Small tables with named rows and columns. After each table, cells are looked up by row and column.

vez:
cols = suzudo, sus, lof, fipeze, lir, sal
vetike: [668, 299, -286, -118, 195, 289]
dul: [532, 84, 233, -170, 293, 87]
lugat: [58, 561, -428, 559, -99, 593]
tus: [532, 227, -145, -379, -99, 213]
musu: [803, 84, -3, -535, 195, 61]
keb: [261, 60, 611, 351, 652, 36]
bupubak: [-10, 537, -286, 663, 31, 543]

bupubak, lir -> 31
lugat, fipeze -> 559
tus, sus -> 227
musu, sus -> 84
keb, suzudo -> 261
lugat, lof -> -428
dul, lir -> 293
tus, sal -> 213
dul, sal -> 87
lugat, lir -> -99
tus, fipeze -> -379

tufegob
|  | mamevel | rumafuf | venaf |
|---|---|---|---|
| tavitu | -0.36 | 0.37 | 0.31 |
| selik | -0.85 | -0.45 | 0.59 |
| luz | -0.44 | 0.24 | 0.29 |
| til | 0.61 | 0.12 | -0.55 |
| kop | 0.22 | -0.57 | -0.42 |
| kenuku | -0.31 | 0.55 | 0.32 |
| tavota | -0.71 | 0.09 | 0.45 |
| pusufo | -0.41 | 0.20 | 0.28 |
| malafos | -0.10 | 0.24 | 0.07 |
| bis | 0.46 | 0.11 | -0.50 |
| rudu | 0.11 | -0.63 | -0.28 |
| surera | -0.27 | 0.53 | 0.20 |
| gedus | 0.12 | -0.57 | -0.38 |
| tik | 0.12 | -0.60 | -0.44 |

mamevel of til: 0.61
mamevel of kop: 0.22
venaf of selik: 0.59
venaf of bis: -0.50
mamevel of tavitu: -0.36
rumafuf of selik: -0.45
mamevel of rudu: 0.11
venaf of til: -0.55
rumafuf of malafos: 0.24
mamevel of kenuku: -0.31
venaf of gedus: -0.38
venaf of surera: 0.20
rumafuf of kenuku: 0.55
mamevel of selik: -0.85
venaf of pusufo: 0.28
Row with the largest venaf: selik

Table gezego
cols = puba, sasina, nat, lel, ridopar
feg: [82, 61, 44, 71, 35]
gud: [84, 24, 55, 21, 50]
tafa: [34, 25, 37, 85, 41]
potem: [65, 23, 69, 69, 39]
tozel: [35, 42, 22, 20, 41]
fepoma: [55, 38, 91, 56, 54]
futovov: [57, 55, 27, 10, 25]
sazel: [71, 69, 79, 83, 80]
paluzur: [52, 11, 57, 13, 9]
ruk: [84, 9, 67, 66, 34]
zir: [65, 28, 19, 32, 26]

potem, ridopar => 39
fepoma, sasina => 38
fepoma, nat => 91
sazel, lel => 83
futovov, sasina => 55
paluzur, nat => 57
tafa, sasina => 25
sazel, sasina => 69
ruk, nat => 67
paluzur, lel => 13
Which row has the largest nat? fepoma

Table keto
columns: sur, buf, voti, soget, nimite, sapifuv, tuges, vur, niripes
kidilil: [-4.6, -1.2, -2.1, -4.2, -4.0, 1.2, -2.9, -3.0, 0.2]
rirek: [-6.5, -3.7, -0.9, -4.9, -6.9, 5.2, -2.1, -6.5, -1.3]
biz: [0.1, -2.9, 1.2, 0.7, -0.9, 0.2, 0.9, -1.9, -2.5]
lol: [0.7, -6.4, 4.4, 2.4, -2.0, 3.4, 3.5, -4.5, -5.1]
posona: [-2.6, -3.6, 0.5, -1.4, -3.6, 2.9, 0.1, -4.3, -2.5]
lisan: [4.0, -3.1, 3.6, 3.8, 2.5, -3.1, 2.5, 1.0, -2.7]
luf: [-2.7, 2.7, -2.9, -4.5, 0.4, -5.8, -5.1, 3.1, 4.0]
zotisus: [6.1, -0.3, 4.1, 4.1, 6.8, -9.4, 1.0, 6.6, 0.8]
zubami: [-2.7, -2.4, -0.5, -2.0, -3.1, 1.6, -0.9, -3.2, -1.5]
bepel: [-0.7, 1.6, -1.5, -2.1, 1.3, -5.4, -3.0, 2.9, 2.3]
dubike: [-3.0, -4.6, 1.2, -1.3, -4.4, 4.4, 0.6, -5.5, -3.3]
vukale: [6.0, -3.1, 5.0, 5.3, 4.6, -5.2, 3.1, 2.9, -2.4]

biz, tuges: 0.9
bepel, buf: 1.6
zotisus, sur: 6.1
posona, vur: -4.3
zubami, nimite: -3.1
dubike, niripes: -3.3
dubike, buf: -4.6
lol, tuges: 3.5
rirek, buf: -3.7
lol, vur: -4.5
lol, voti: 4.4
kidilil, nimite: -4.0
zubami, niripes: -1.5
lisan, sur: 4.0

